W =
[[339 739 472 497 245 938 241]
 [608 820 673  54 957 342 780]]
W[0,0]: 339
W[1,6]: 780
W[1,2]: 673
W[1]: [608, 820, 673, 54, 957, 342, 780]
W[:, 0]: [339, 608]

A =
[[ 0.913 -0.135  0.181  0.066 -0.367 -0.903 -0.148  0.343 -0.213  0.332
   0.540  0.487 -0.022  0.396 -1.050 -0.635]
 [-0.059 -0.622 -0.763 -0.496 -0.698 -0.869 -0.604  0.518 -0.484 -1.347
   0.319 -1.337 -0.614 -0.218 -1.551 -0.086]
 [ 0.034  0.929  0.022 -0.577 -0.522 -0.250  0.651  0.307 -1.624 -0.796
  -0.482  0.130 -0.811 -1.033 -0.095 -0.321]
 [-0.065 -1.137 -0.615  0.098 -0.399  0.151 -1.774 -1.387  1.691 -0.072
  -0.558 -1.277  0.381 -0.397 -0.607 -0.564]]
Rows and columns are counted from 0.
(0, 0): 0.913
(1, 6): -0.604
(1, 13): -0.218
(3, 13): -0.397
(1, 7): 0.518
(2, 10): -0.482
(1, 10): 0.319
(3, 1): -1.137
(2, 9): -0.796
(3, 10): -0.558
(1, 4): -0.698
(2, 8): -1.624
(2, 15): -0.321
(1, 5): -0.869
(0, 13): 0.396
(2, 0): 0.034
(0, 5): -0.903
(2, 6): 0.651
(0, 10): 0.540
(1, 9): -1.347
(2, 12): -0.811
(3, 14): -0.607
(3, 7): -1.387
(0, 14): -1.050
(0, 15): -0.635
(1, 3): -0.496
(1, 15): -0.086
(2, 13): -1.033
(0, 12): -0.022
(1, 1): -0.622
(0, 11): 0.487
(3, 12): 0.381

grid =
array([[  4,   1, -14,   3,  -3,  -6, -13,   0,  -4,  10, -15,  18,  -3],
       [-14,  17,  -7,  -8,  -9,  17,   4, -11,  -6, -22,  -1,  -8,  -7],
       [ -6,  12,   3,  -5,  -9,  10, -17,  -5,   2,   4,  17,   2, -15],
       [-19,  22,  11,  -7,  -5,  -7,   0,   8,  -1, -15,  17, -13, -14],
       [ 22, -21, -23,   2, -16,  51, -21,   4,  -3,  29, -18,  18,  19],
       [  0,   8,   1,   0,  -1, -10, -10, -31,  -2,   2, -13,  18,   2],
       [ -3,  20,  -8,  -2,  -9,  22, -19,  16,   0,  -2,   4, -11, -26],
       [-23,  20,  42,  -5,   8, -49,   2,   1,  -1,   0,   8,   8, -24]])
grid[-8][-13]	4
grid[6]	[-3, 20, -8, -2, -9, 22, -19, 16, 0, -2, 4, -11, -26]
grid[-3][5]	-10
grid[-7][12]	-7
grid[-1][-13]	-23
grid[0]	[4, 1, -14, 3, -3, -6, -13, 0, -4, 10, -15, 18, -3]
grid[1][5]	17
grid[6][0]	-3
grid[:, 3]	[3, -8, -5, -7, 2, 0, -2, -5]
grid[-1][-8]	-49
grid[-4][3]	2
grid[-1][-9]	8
grid[:, -5]	[-4, -6, 2, -1, -3, -2, 0, -1]
grid[-6][4]	-9
grid[7][3]	-5
grid[-6][-6]	-5
grid[0][8]	-4
grid[:, 1]	[1, 17, 12, 22, -21, 8, 20, 20]
grid[-6]	[-6, 12, 3, -5, -9, 10, -17, -5, 2, 4, 17, 2, -15]
grid[6][-4]	-2
grid[-4][0]	22
grid[5][9]	2
grid[5][-11]	1
grid[-5][10]	17
grid[:, 2]	[-14, -7, 3, 11, -23, 1, -8, 42]
grid[-7][4]	-9
grid[3]	[-19, 22, 11, -7, -5, -7, 0, 8, -1, -15, 17, -13, -14]
grid[4][-11]	-23
grid[-1][-1]	-24
grid[-4][-3]	-18
grid[-5][1]	22
grid[6][-10]	-2

X =
array([[ 12,   7,   4, -18,  39],
       [ 30,  20,  38,   8, -22],
       [  1,  -6, -15, -24,  42],
       [  4, -31,  24,  39,  33],
       [ 38,  64, -41, -27,   6],
       [ 17,  36, -62, -45, -28],
       [ 23,  -7, -59,  41, -46],
       [  2,  26,  -2,  31, -43],
       [  4, -14, -29,  14,   8],
       [ 51,  34, -13,  26,  10]])
X[0, 0]	12
X[3, 1]	-31
X[5, 0]	17
X[:, 1]	[7, 20, -6, -31, 64, 36, -7, 26, -14, 34]
X[8]	[4, -14, -29, 14, 8]
X[6, 4]	-46
X[1, 3]	8
X[5]	[17, 36, -62, -45, -28]
X[0, 3]	-18
X[4, 0]	38
X[8, 1]	-14
X[6, 2]	-59
X[0, 4]	39
X[9]	[51, 34, -13, 26, 10]
X[2, 3]	-24
X[1, 4]	-22
X[7, 3]	31
X[4, 3]	-27
X[5, 4]	-28
X[6]	[23, -7, -59, 41, -46]
X[5, 1]	36
X[2, 1]	-6
X[0, 1]	7
X[3, 0]	4
X[:, 4]	[39, -22, 42, 33, 6, -28, -46, -43, 8, 10]
X[1]	[30, 20, 38, 8, -22]
X[7]	[2, 26, -2, 31, -43]
X[3]	[4, -31, 24, 39, 33]
X[8, 0]	4

m =
6  2  7  4  6  4  2  4  6
7  1  8  5  7  5  3  4  8
7  2  6  5  4  5  6  4  6
7  2  7  6  6  6  5  5  7
5  2  6  7  6  5  6  5  6
7  3  7  3  2  5  5  3  7
4  2  7  8  8  4  4  6  5
Indices start at 0.
row 0 col 0 = 6
row 0 col 6 = 2
row 4 col 1 = 2
row 6 col 8 = 5
row 2 col 1 = 2
row 0 col 7 = 4
row 3 col 1 = 2
row 5 col 7 = 3
row 0 col 2 = 7
row 3 col 4 = 6
row 5 col 4 = 2
row 3 col 3 = 6
row 2 col 0 = 7
row 1 col 3 = 5
row 5 col 6 = 5
row 6 col 3 = 8
row 5 col 8 = 7
